In the rows, zero is written as 128.
A: rows in 4 groups, each row roughly a mix of its group's directions:
A (132 x 10):
[[ 78  89 122 126 146 150 128 102 164 100]
 [109 142 135 130  72 133 158 112 142 179]
 [128 108  86 125  86  90 148 134 136  86]
 [137 131 154 190 119 131  93 110 112  93]
 [113 167 120 102 132  91 159  77 115 117]
 [126 147 126 131  76 157 107  95  82 137]
 [152 105 122  82 167 110 150 114  98 160]
 [137 134 155 100 159 173 100  89 154 119]
 [104 108 128  63 104 101 149 126 110 109]
 [114 148 140 185  92 143 109 138 157  99]
 [131 118 105 109  70 161  88 136 116 149]
 [129 136 143 178 125 132  78 106 102  92]
 [138 188 165 148 126  99 115 106 151 139]
 [121 166 138 172 105 158 108 155 155  99]
 [113 103 104 102 146  88  69 129 114 132]
 [130 129 119 137  94 196 124 152 115 159]
 [ 89 112 105 106 118 142  63 143 142 129]
 [119 107 134 118 147  60 102 108 127  97]
 [133 130  93 154  97 188 133 153 119 150]
 [154 161  90 135 183 158 126 148 126 137]
 [112 117  71 113 148  86  97 155 127 125]
 [ 77 125 107 116 143  98 140  93 151  90]
 [164 116 172 121 123 135 165  99 101 163]
 [147 133 116 151 106  61 129 138  91 117]
 [ 96 140  78 133 115 117  82 142 140  93]
 [141 144 156 133  89 160 172  87 114 138]
 [ 98 118  97 140 158 101  90 174 146 130]
 [107 110 124 156 132 148 191 139 101  99]
 [ 75 134  87 122 156 114 105 131 160 104]
 [103 151  70 109 146  91 100 128 127 113]
 [131 138 126 145  83 160 183 122 116 160]
 [118  71 124 119 131  86 163 152 147 146]
 [118  99 113  74  89 104 152 121 122  98]
 [102 146  94 134  99 116  68 140 116 103]
 [124 136 154 158  85  86 127 140  81 127]
 [131 126  84 136  98 178 119 165 123 157]
 [128 137 157 130 136  77 125  73 127  95]
 [109  81 133 162 167 128 107 146 125  87]
 [140 144  89 163 128 178 127 159 134 159]
 [142 134  96 137 108 179 116 171 139 164]
 [106 152 110 135  88 114  79 147 138  88]
 [ 98 148 112 120 167 122  87 149 171 105]
 [116 160 117  84 164  89 164 133 143 135]
 [147 158 120 146 126 172 172  94  99 140]
 [112  86 108  66 122 125 155 143 114 113]
 [105 105  89  93 152 153 116 103 154  92]
 [104 128  85 104 149  79  88 134 136 119]
 [ 87 109  67 123 105 122 159 121 134 143]
 [171 112 171 131 103 139 138 100  86 143]
 [161 139 126 182 145 151  93 141 158 149]
 [162 158 135 134 100 127 104 104  70 142]
 [103 176 122 102 115  94 155  89 108 125]
 [ 86 143  96 130 144 153  89 149 161 102]
 [144 117 140  94 122 137 179 102  78 136]
 [153 144 116 150 121  73 114 142  77 132]
 [106 157 155 168 163 102 126 136 128  83]
 [161 145 173 126  95 150 171 102 121 139]
 [105 100 116  92 140  94  90  96  95 118]
 [122 140 148  83  74 119 143  97 102 143]
 [139 137 115 172 171 169  99 115 120 156]
 [160 101 128 137 137 167  76 147 151 153]
 [106 166 115  92 152 110 173  96 110 131]
 [149 137 177 174 120 135 164 116 148 101]
 [132 147 141  71 104 149 171 128  99 141]
 [ 96 145 112 145  95 187 152 107 114 130]
 [143  92 145 153 184 131 125 168 135 108]
 [180 100 179 119 106 120 137 121 106 148]
 [ 86  79 140 155  94 112 133 114 140  99]
 [112 122  92 109 156  83  81 153 139 123]
 [152 150 127 123 122 174 137  66 105 131]
 [138 124 134 156 113  67 137 127  76 129]
 [ 86 142  85 124 161 139 111 141 165 100]
 [107  93 115 136 150  85 141 181 131 149]
 [172 167 142 127 157 168 139  95 114 139]
 [135 101 127 118 179  99  94 154 136  90]
 [117 112 103 142  88  70 143 162 128 115]
 [155 124 113  82 178 115 139 144 129 168]
 [127 190 128 146  99 150  98 150 156 123]
 [189 157 127 129 134 133 120 171  97 139]
 [149 155 146 125  88 167 173 124 140 157]
 [134 132 189 108  79 132 153 148 134 124]
 [133 161 115 138  71 167 128 103  97 129]
 [157 163 143 171 114 143  86 105 148 148]
 [ 81  80 119 119 139 123 147 106 165 103]
 [183 146 160 131 107 117 146 120  80 138]
 [118 127  78 106 142  77 115 164 144 129]
 [116 138 134 124 126 193 118 141 100 174]
 [129 126 159 114  66 116 161  94 118 139]
 [135 128  88  76 127 136  87 100 122 156]
 [ 82  96 108 143 114  80 128 162 133 114]
 [112  94 120 122  77 124 139 113 128 185]
 [117 101 174 140 141 132 184 137 117 161]
 [115 128  94 105 141 135  84 123 176  92]
 [153 169  87 112 163 147 122 111  95 150]
 [145  90 127 151  93 184  98 131 118 131]
 [108 121 148 169 128  76 148 141  85 125]
 [153 154 147 132  80 137 172 127 118 167]
 [128  91 170 159  91 110 158 130 157 121]
 [122 118 150 129 139  63 130  99 131  85]
 [157 115 144 143 132 104 196 136 113 152]
 [178 116 158 121  90 131 146 118  95 162]
 [139 179 141 165 117 161 101 156 142 105]
 [143 162 133 133  83 166 164 114 120 163]
 [150 119 156 141  96 114 197 122 119 138]
 [155  92 139 111 154 114 157  96  80 140]
 [109  68 171 130 112 114 150 129 118 100]
 [174 104 159 131  96 132 155 117  90 152]
 [125 100 182 135 151 122 153  93  95 147]
 [140 161 180 150 101 163 155 109 127 143]
 [135 174 126 114 162  77 148 113 159 128]
 [115 118 125  68 125 123 163 161 154 154]
 [134 108 145 118 104 158 185  86 146 131]
 [101  83 112 151 159 107 106 152 166 115]
 [134 147  84 108 143 137  69 159 144 127]
 [153 131 156 180 153 146 102 133 103  92]
 [139 150 139 130  79 164 167 104 119 161]
 [167 159 127 128 179 158 116 142  91 123]
 [115 123 119 179 159 152 101 153 134  85]
 [129 131 146 121 139  59 117  95 141  98]
 [176 104 163 133  97 133 157 131  98 156]
 [114  97 102  69 160 117 154 133 120 150]
 [150 138 171 132 119 164 185 118 128 150]
 [132 180 140 134 159  80 150 108 154 124]
 [124 163 149 167 103 161 116 161 150  96]
 [142 112 185 132 105 152 159  85 122 127]
 [164  93 149 133  94 139 165 116  91 151]
 [155 129 156 140 121 139 188  91 103 142]
 [100 126  93  69 131 123 149 146 151 156]
 [128 111 158 115 179  86 128  93 133 101]
 [124 111 141  68 104 117 169 113 106 150]
 [136 122 161 133 103 132 192 149 149  98]
 [147 136 150  91 141 172  83  95 142 133]]
the three rows of each list that fit no group, in list order (the others fit one group, some only roughly):
  * j_682: [137 171 154 143 146 134  88  82 126 156]
  * j_875: [137  86 127 101 143  99 117 152 184 115]
  * j_242: [172 116 136 155 112  86 129 124  77 118]
  * j_797: [187 168 106 102 135 158 123 109 126 141]
  * j_201: [119 171 150 125 172  98 164  97 127 138]
  * j_751: [112 104 105  78 123 102 125  88 103 158]
  * j_118: [151 119 128  83 163 137 174 145 108 157]
  * j_963: [116  88  88 125 188 113 113 136 142 135]
  * j_294: [135 100 105  99 141  75 148 118  88 149]
  * j_731: [171 148 147 104 172 139 144  96 113  98]
  * j_929: [133 190 132 166 138 151 123 101 120 158]
	j_242, j_294, j_731
  * j_703: [ 91 126 106  81 147  90 154 129 159 139]
  * j_854: [150 107 109 119  89 180  94 130 126 157]
  * j_466: [ 77 117 149 122  76 120 102 126 135  98]
  * j_464: [ 98 143 111 104 124  98  70 156 115 107]
  * j_30: [151 121 155  69 140 119 149 119  90 154]
  * j_268: [156 184 113 144 154 171 129 153 121 118]
  * j_697: [123  98 120 143 141  98  79 146 145  79]
  * j_640: [146 154 156 157 170 136 103  88 136 157]
  * j_173: [155 159 183 119 108 148 136  84 118 134]
  * j_775: [148 120 134 161 116 115 188 167 103 138]
	j_703, j_464, j_697
  * j_540: [136 138 165 110  78 152 176 127 113 117]
  * j_198: [ 96 132 114 103  85 100 174 152 122 108]
  * j_260: [139 109 140 109 151 140 169 125  83 175]
  * j_803: [122  78 122  95 147 116 165 108  88 142]
  * j_310: [109 112 157 151  63 122 151 104 132 112]
  * j_518: [162 151 186 144 109 106 118 139 114 161]
  * j_482: [113 138 118 110 100 149 188 105 114 165]
  * j_374: [133 159 117 127 158  88 164  80 140 110]
  * j_559: [103 165 125 125 139  77 139 101 173 131]
  * j_608: [134 108 162 122 124  84 144  95 152  81]
  * j_747: [120 103  93  84 144 108 164 120 151 163]
  * j_864: [153 138 178 153 108 142 111 125  87  94]
	j_260, j_482, j_559
  * j_356: [125 137 127 112 166 174 132 115 184 108]
  * j_467: [121 143 157  92  75 141 162 114  99 125]
  * j_17: [105  83 101  90 138 109 164 135 143 157]
  * j_492: [141 169 161 153 106 160 111 133  94  94]
  * j_362: [142 148  95 100 173 144 150 164 150 154]
  * j_840: [ 85 140 127  77 126 121 151 120 177 125]
  * j_124: [160 172 123 114 190 129 137 130 128 149]
  * j_64: [177 154 112 126 181 142 133 127  99 150]
  * j_735: [147 134 136  91 111 171  94 154 151 164]
  * j_152: [167 116 162 142  69 124 146 121 100 126]
	j_840, j_124, j_152
  * j_523: [174 132 142 106  96 138 182 121 134 156]
  * j_145: [154 147 136 104 157 179  94  94 119 140]
  * j_572: [121 164 140 117 144  61 110  97 127 126]
  * j_801: [109 146 127 105 150  87  74 135 112 161]
  * j_355: [119 119 120 157 104  65 131 166 109 114]
  * j_987: [161 123 161 117  85 126 160 145  82 118]
  * j_96: [136 164 127 192  99 143 111 121 157 126]
  * j_927: [139 125 162 178  97 114 100  93 113 107]
  * j_877: [119 158 151 186 105 157 103 130 157 124]
  * j_720: [127 166 125  78  96 118 108  99 110 160]
  * j_850: [138 117 168 139 133 161 152  93 113 178]
	j_987, j_877, j_850
  * j_838: [ 83 120 114 153 121  89 117 181 115 119]
  * j_60: [ 91  99  82 119 158 162 119 128 146  99]
  * j_724: [ 92 116 102  88 144 118 142 122 170 169]
  * j_760: [127 113 141 140 109  61 107 158  98 128]
  * j_449: [130 111 170 146 165  96 177 130 117 147]
  * j_316: [161 149 164 150 133 147  76 117 151 151]
  * j_946: [152 172 133 105 150 162 137  85  97 126]
  * j_727: [131 132 140  50 103 112 123 127 139 147]
  * j_209: [138 140 185 172 146  99 134 128 153 109]
  * j_48: [112 129 112  97  71 167 131 143  99 148]
  * j_443: [165 104 109 129 106 168  99 150 100  94]
	j_724, j_946, j_443
  * j_174: [124 157 129  55 123 112 128 117 149 154]
  * j_578: [126 109 156 141  67 176 118 138 115 136]
  * j_45: [126  90 140 162 182 133 132 123 171 119]
  * j_447: [131  96  92 132 123 128  57 141 123 139]
  * j_939: [111 125 123 123 149 193 167 113 157 139]
  * j_638: [155 131 129  82  90 156 147 117 107 170]
  * j_879: [146 164  99 125 154 106 175 118 101 158]
  * j_655: [175 155 106 102 122 171 120  99 115 152]
  * j_132: [103 130 110 121  63 119 164 129 117  97]
  * j_886: [158 143  91 116 174  88 115 159 139 130]
  * j_148: [107 101  98  76 151  96 142 120 142 159]
  * j_95: [132 125 156 163 138 115  80  76 115 114]
  * j_529: [176 165 145 127 110 142 103 157 126 170]
	j_45, j_638, j_879
  * j_773: [100  86 163 117 180 116 121 117 154 120]
  * j_288: [153 100 111  72 134 118 135 128 111 176]
  * j_765: [123 104 151 114 131  80 157  93 131  84]
  * j_101: [180 164 163 125 122 124 128 171 134 151]
  * j_378: [ 98 146 103 141 151 182 141 107 136  89]
  * j_562: [ 98 102 116 133 107  85 135 182 152 122]
  * j_271: [129 135 147 154 135  77 143  85 145  89]
  * j_392: [141  95 135 134  90 185  94 142 135 145]
  * j_957: [145  80 143 138 107 167  85 159 124 130]
  * j_759: [162 126 159 166 103 162 101 115 113  93]
  * j_858: [149  92 127 102 172 100 127 163 144 160]
  * j_486: [137 112 118 181  96  91 135 147  91 143]
  * j_157: [135 123 163 114 159  77 148 106 153  95]
  * j_301: [121 159  87 139 169 156 109 164 155 129]
  * j_457: [121 168 131 116 174  93 125  79 129 141]
	j_288, j_759, j_486
